128 stands for zero in the data rows.
Here are some points:
tensor([137, 132, 127, 89, 130, 120, 143, 89, 151, 121, 153, 116, 133, 128, 130, 119])
tensor([154, 129, 155, 164, 119, 134, 106, 156, 105, 127, 124, 164, 128, 134, 127, 141])
tensor([96, 130, 132, 94, 129, 121, 142, 85, 208, 114, 155, 86, 140, 92, 136, 126])
tensor([133, 124, 130, 167, 153, 145, 112, 173, 139, 120, 107, 106, 118, 76, 125, 130])
tensor([114, 124, 110, 99, 107, 114, 143, 103, 158, 103, 152, 160, 131, 110, 139, 117])
tensor([147, 120, 175, 179, 147, 136, 119, 176, 33, 77, 104, 83, 139, 105, 122, 124])
tensor([110, 131, 135, 88, 159, 117, 142, 88, 88, 169, 152, 165, 97, 164, 132, 128])
tensor([125, 131, 107, 87, 148, 121, 137, 76, 170, 175, 159, 106, 109, 102, 137, 122])
tensor([124, 127, 140, 168, 156, 136, 110, 159, 139, 104, 126, 174, 120, 111, 124, 141])
tensor([133, 117, 107, 157, 96, 141, 116, 161, 136, 139, 111, 155, 101, 104, 120, 146])
tensor([161, 123, 129, 168, 125, 137, 112, 149, 58, 107, 119, 157, 160, 176, 127, 133])
tensor([146, 121, 114, 158, 81, 137, 106, 184, 29, 135, 105, 147, 163, 117, 122, 142])
tensor([118, 133, 133, 89, 128, 119, 139, 83, 187, 75, 149, 110, 121, 154, 121, 130])
tensor([120, 123, 157, 161, 141, 138, 112, 150, 78, 148, 106, 151, 178, 160, 125, 132])
tensor([129, 128, 145, 179, 149, 135, 116, 162, 79, 126, 124, 161, 167, 144, 112, 140])
tensor([131, 133, 104, 86, 133, 118, 144, 86, 166, 111, 148, 124, 118, 188, 116, 121])
tensor([126, 142, 129, 99, 169, 115, 136, 100, 197, 126, 141, 184, 108, 85, 130, 127])
tensor([110, 133, 119, 89, 149, 123, 142, 82, 193, 131, 148, 123, 78, 144, 125, 117])
tensor([122, 134, 109, 89, 118, 125, 138, 77, 102, 128, 133, 181, 90, 96, 137, 124])
tensor([149, 124, 117, 175, 87, 148, 120, 161, 108, 83, 110, 110, 163, 95, 120, 134])
tensor([108, 131, 180, 82, 113, 115, 140, 99, 147, 101, 150, 151, 111, 158, 136, 123])
tensor([150, 123, 109, 155, 86, 137, 116, 185, 171, 118, 121, 104, 114, 88, 124, 127])
tensor([155, 119, 121, 160, 74, 140, 123, 173, 63, 158, 107, 142, 154, 158, 128, 133])
tensor([142, 133, 99, 94, 144, 116, 143, 95, 178, 154, 148, 138, 91, 251, 125, 136])
tensor([116, 130, 126, 86, 194, 115, 137, 94, 145, 184, 153, 126, 127, 111, 126, 116])
tensor([120, 136, 103, 78, 137, 116, 143, 102, 164, 114, 150, 83, 110, 134, 123, 117])
tensor([126, 134, 135, 90, 143, 118, 135, 76, 255, 73, 151, 107, 145, 135, 131, 111])
tensor([137, 123, 139, 160, 134, 133, 109, 157, 94, 132, 110, 145, 122, 95, 124, 142])
tensor([97, 135, 118, 93, 110, 113, 143, 93, 72, 122, 136, 130, 88, 46, 146, 106])
tensor([116, 130, 101, 103, 114, 114, 137, 97, 152, 148, 146, 121, 137, 121, 141, 114])
tensor([110, 132, 110, 91, 93, 119, 136, 74, 218, 180, 144, 109, 86, 104, 129, 125])
tensor([141, 121, 144, 172, 118, 145, 101, 178, 57, 132, 105, 126, 157, 96, 111, 141])
tensor([114, 137, 108, 107, 135, 116, 140, 94, 161, 93, 165, 151, 148, 153, 138, 114])
tensor([145, 123, 148, 165, 118, 140, 118, 174, 104, 118, 92, 103, 92, 83, 127, 137])
tensor([125, 135, 117, 106, 101, 120, 143, 111, 147, 164, 147, 133, 122, 158, 127, 123])
tensor([148, 121, 119, 173, 126, 140, 119, 164, 132, 95, 99, 136, 131, 76, 129, 133])
tensor([106, 139, 134, 101, 96, 111, 139, 83, 182, 133, 146, 140, 106, 114, 131, 114])
tensor([150, 118, 128, 157, 136, 145, 114, 162, 130, 105, 97, 95, 84, 118, 103, 138])
tensor([161, 115, 167, 182, 102, 136, 119, 188, 62, 95, 111, 130, 169, 112, 128, 126])
tensor([151, 119, 142, 181, 121, 143, 112, 187, 106, 128, 107, 118, 178, 122, 112, 132])
tensor([132, 141, 108, 81, 108, 120, 142, 86, 106, 134, 148, 145, 124, 168, 128, 118])
tensor([106, 129, 93, 109, 124, 111, 142, 96, 225, 184, 146, 151, 75, 88, 137, 117])
tensor([99, 134, 87, 97, 119, 114, 143, 113, 116, 116, 148, 178, 123, 174, 144, 120])
tensor([136, 124, 143, 169, 123, 144, 115, 152, 77, 161, 102, 112, 142, 181, 131, 141])
tensor([111, 129, 144, 108, 154, 118, 144, 113, 170, 151, 149, 119, 117, 158, 131, 135])
tensor([162, 117, 152, 162, 188, 142, 116, 170, 116, 125, 105, 66, 109, 219, 118, 142])
tensor([124, 135, 134, 102, 153, 113, 144, 102, 145, 154, 140, 111, 183, 126, 133, 101])
tensor([138, 117, 108, 165, 169, 145, 119, 191, 112, 164, 102, 171, 162, 140, 121, 152])
tensor([121, 140, 125, 82, 165, 115, 138, 83, 168, 118, 152, 136, 123, 212, 141, 126])
40 more points follow, each with its number after it:
tensor([127, 122, 154, 162, 132, 139, 111, 164, 89, 79, 118, 146, 177, 177, 128, 129]) 0
tensor([126, 123, 144, 157, 105, 140, 113, 166, 101, 134, 112, 177, 183, 193, 130, 131]) 1
tensor([111, 129, 115, 93, 100, 117, 148, 104, 180, 135, 152, 119, 112, 101, 128, 139]) 2
tensor([145, 139, 135, 83, 143, 116, 138, 98, 110, 161, 150, 82, 96, 172, 124, 132]) 3
tensor([128, 123, 103, 164, 121, 137, 113, 155, 143, 157, 110, 104, 172, 123, 145, 147]) 4
tensor([162, 124, 73, 164, 137, 142, 115, 166, 102, 103, 95, 72, 179, 96, 122, 129]) 5
tensor([109, 122, 182, 181, 106, 137, 105, 163, 123, 109, 94, 151, 180, 130, 119, 125]) 6
tensor([131, 121, 112, 165, 150, 137, 110, 150, 123, 93, 118, 151, 158, 52, 124, 140]) 7
tensor([147, 120, 135, 165, 130, 140, 112, 150, 124, 145, 120, 131, 167, 101, 126, 131]) 8
tensor([147, 126, 147, 179, 145, 135, 105, 168, 163, 142, 113, 121, 182, 146, 120, 127]) 9
tensor([128, 118, 160, 175, 152, 136, 113, 159, 100, 182, 116, 124, 134, 115, 130, 133]) 10
tensor([131, 120, 142, 157, 93, 135, 116, 178, 76, 115, 109, 146, 116, 137, 116, 138]) 11
tensor([126, 133, 102, 77, 142, 116, 138, 90, 128, 97, 139, 146, 99, 153, 145, 131]) 12
tensor([95, 131, 135, 96, 91, 119, 140, 97, 202, 136, 141, 99, 102, 122, 140, 127]) 13
tensor([157, 131, 129, 176, 98, 144, 111, 164, 134, 155, 103, 118, 108, 79, 118, 138]) 14
tensor([121, 131, 122, 84, 106, 121, 139, 85, 102, 126, 142, 117, 55, 174, 119, 128]) 15
tensor([126, 122, 133, 169, 159, 138, 113, 163, 125, 156, 98, 134, 184, 165, 132, 135]) 16
tensor([116, 142, 122, 92, 130, 109, 139, 83, 183, 181, 136, 173, 154, 129, 138, 119]) 17
tensor([88, 140, 78, 82, 127, 118, 154, 111, 173, 114, 153, 146, 96, 100, 121, 121]) 18
tensor([112, 124, 127, 86, 118, 118, 139, 97, 130, 161, 146, 128, 110, 122, 139, 126]) 19
tensor([134, 126, 128, 164, 150, 140, 123, 161, 112, 81, 94, 111, 133, 65, 128, 139]) 20
tensor([120, 121, 124, 168, 116, 136, 115, 157, 88, 176, 101, 149, 117, 129, 120, 133]) 21
tensor([129, 132, 76, 80, 105, 122, 137, 113, 166, 142, 158, 108, 89, 121, 131, 137]) 22
tensor([111, 131, 128, 80, 151, 120, 149, 92, 135, 112, 147, 105, 131, 104, 143, 122]) 23
tensor([151, 117, 178, 160, 158, 142, 113, 169, 32, 74, 93, 81, 172, 132, 120, 136]) 24
tensor([116, 136, 101, 105, 161, 115, 147, 102, 192, 117, 137, 147, 90, 120, 139, 120]) 25
tensor([108, 132, 102, 79, 122, 120, 145, 99, 184, 116, 143, 103, 96, 204, 145, 126]) 26
tensor([123, 127, 101, 98, 85, 113, 142, 89, 143, 106, 140, 140, 111, 120, 137, 106]) 27
tensor([105, 130, 107, 93, 119, 115, 132, 95, 119, 139, 144, 145, 157, 141, 133, 116]) 28
tensor([125, 129, 107, 101, 152, 113, 147, 109, 179, 130, 150, 157, 109, 128, 143, 111]) 29
tensor([135, 119, 141, 171, 127, 138, 118, 179, 65, 152, 126, 95, 142, 111, 133, 148]) 30
tensor([103, 127, 128, 98, 182, 116, 149, 83, 191, 135, 142, 195, 199, 124, 122, 117]) 31
tensor([133, 124, 125, 164, 147, 142, 111, 152, 136, 102, 92, 151, 110, 122, 113, 143]) 32
tensor([151, 121, 152, 175, 81, 133, 111, 132, 100, 101, 109, 81, 168, 155, 108, 131]) 33
tensor([120, 122, 153, 163, 160, 133, 95, 146, 93, 152, 107, 134, 107, 207, 120, 130]) 34
tensor([126, 138, 139, 78, 149, 123, 142, 101, 158, 112, 148, 129, 85, 200, 109, 125]) 35
tensor([130, 114, 144, 164, 140, 140, 109, 159, 171, 160, 109, 171, 148, 116, 112, 140]) 36
tensor([147, 122, 180, 171, 146, 138, 114, 164, 121, 146, 113, 126, 150, 59, 120, 129]) 37
tensor([112, 136, 153, 100, 130, 113, 130, 119, 145, 157, 163, 172, 107, 81, 140, 119]) 38
tensor([139, 122, 154, 168, 102, 133, 111, 133, 0, 82, 116, 121, 149, 106, 125, 133]) 39
Which of these numbered points is nearest to each point below, looking only along the 7 directions in which the first points spread most? Its number follows each.
tensor([145, 123, 137, 168, 105, 147, 121, 192, 26, 145, 102, 55, 115, 115, 131, 125]) > 30
tensor([156, 126, 159, 168, 93, 139, 109, 154, 121, 144, 115, 139, 140, 180, 126, 134]) > 1
tensor([124, 133, 123, 82, 119, 122, 146, 98, 204, 145, 153, 125, 140, 82, 130, 137]) > 2
tensor([113, 134, 93, 78, 132, 118, 139, 76, 159, 99, 154, 128, 57, 111, 130, 113]) > 18
tensor([156, 120, 98, 188, 85, 142, 116, 175, 165, 125, 107, 142, 142, 85, 123, 140]) > 14
tensor([116, 131, 77, 76, 83, 115, 144, 105, 174, 155, 147, 148, 101, 124, 142, 116]) > 22
tensor([126, 122, 120, 153, 164, 140, 111, 166, 72, 134, 97, 85, 178, 172, 121, 139]) > 16
tensor([114, 136, 126, 102, 127, 115, 127, 102, 134, 84, 141, 191, 127, 108, 130, 115]) > 38
tensor([120, 135, 106, 97, 146, 115, 143, 98, 103, 175, 147, 122, 71, 189, 133, 118]) > 3
tensor([126, 138, 134, 80, 130, 121, 136, 104, 171, 113, 143, 159, 128, 205, 128, 117]) > 35
tensor([106, 135, 169, 89, 140, 120, 140, 77, 145, 89, 141, 112, 136, 105, 126, 127]) > 23
tensor([132, 122, 131, 161, 171, 142, 120, 175, 103, 131, 105, 127, 145, 84, 118, 145]) > 37
tensor([125, 122, 143, 175, 103, 137, 116, 161, 0, 98, 109, 123, 158, 81, 128, 140]) > 39
tensor([141, 120, 110, 163, 112, 147, 107, 178, 65, 168, 96, 78, 158, 100, 127, 135]) > 30
tensor([117, 130, 112, 102, 127, 115, 143, 92, 164, 126, 139, 161, 94, 157, 145, 129]) > 29
tensor([116, 138, 116, 88, 145, 121, 137, 105, 126, 101, 161, 114, 108, 72, 128, 116]) > 23
tensor([149, 121, 126, 170, 147, 141, 116, 151, 27, 97, 111, 86, 167, 162, 114, 138]) > 24
tensor([136, 120, 148, 168, 112, 138, 121, 152, 140, 99, 97, 102, 180, 174, 118, 120]) > 33
tensor([133, 126, 164, 174, 131, 139, 115, 155, 106, 105, 111, 130, 169, 64, 129, 134]) > 7
tensor([132, 117, 102, 171, 123, 141, 120, 158, 76, 83, 103, 110, 94, 165, 125, 137]) > 11
tensor([109, 134, 116, 106, 158, 114, 142, 101, 167, 116, 154, 128, 109, 127, 123, 134]) > 29
tensor([110, 136, 104, 92, 102, 113, 135, 85, 163, 93, 159, 120, 113, 130, 139, 112]) > 27
tensor([121, 135, 125, 97, 155, 115, 140, 118, 194, 83, 134, 132, 83, 109, 145, 118]) > 25
tensor([164, 114, 129, 170, 105, 139, 115, 158, 129, 142, 95, 109, 182, 126, 112, 134]) > 4
tensor([143, 125, 128, 163, 107, 140, 109, 175, 86, 97, 112, 95, 162, 93, 128, 126]) > 5
tensor([121, 138, 138, 89, 92, 115, 140, 96, 127, 124, 141, 147, 81, 102, 120, 124]) > 27
tensor([139, 129, 107, 157, 118, 135, 107, 151, 70, 89, 119, 129, 85, 130, 126, 140]) > 11
tensor([100, 133, 115, 95, 99, 120, 138, 97, 172, 146, 143, 129, 133, 73, 136, 127]) > 2
tensor([113, 132, 101, 95, 135, 114, 141, 90, 77, 149, 144, 121, 88, 116, 126, 124]) > 19
tensor([151, 123, 125, 161, 95, 143, 130, 181, 85, 118, 87, 120, 173, 92, 111, 132]) > 5
tensor([131, 139, 116, 85, 129, 120, 148, 111, 219, 151, 157, 125, 119, 170, 132, 122]) > 26
tensor([124, 133, 109, 80, 97, 118, 138, 73, 174, 85, 155, 122, 173, 61, 141, 122]) > 2
tensor([137, 121, 116, 164, 140, 136, 112, 165, 29, 124, 115, 128, 187, 204, 121, 143]) > 1
tensor([129, 131, 99, 95, 144, 118, 147, 80, 132, 97, 147, 120, 91, 139, 135, 119]) > 12
tensor([114, 135, 108, 90, 184, 111, 142, 84, 165, 147, 153, 121, 132, 78, 138, 134]) > 23
tensor([140, 127, 126, 175, 130, 136, 108, 158, 86, 111, 120, 128, 119, 115, 119, 139]) > 11
tensor([146, 123, 151, 179, 128, 134, 108, 147, 141, 55, 110, 139, 192, 119, 121, 130]) > 6
tensor([148, 118, 149, 162, 205, 143, 122, 173, 102, 156, 106, 128, 106, 168, 121, 126]) > 34
tensor([134, 125, 122, 164, 55, 137, 107, 185, 85, 126, 108, 106, 184, 106, 123, 141]) > 5
tensor([130, 133, 110, 76, 135, 118, 141, 91, 158, 171, 155, 123, 126, 137, 129, 104]) > 19
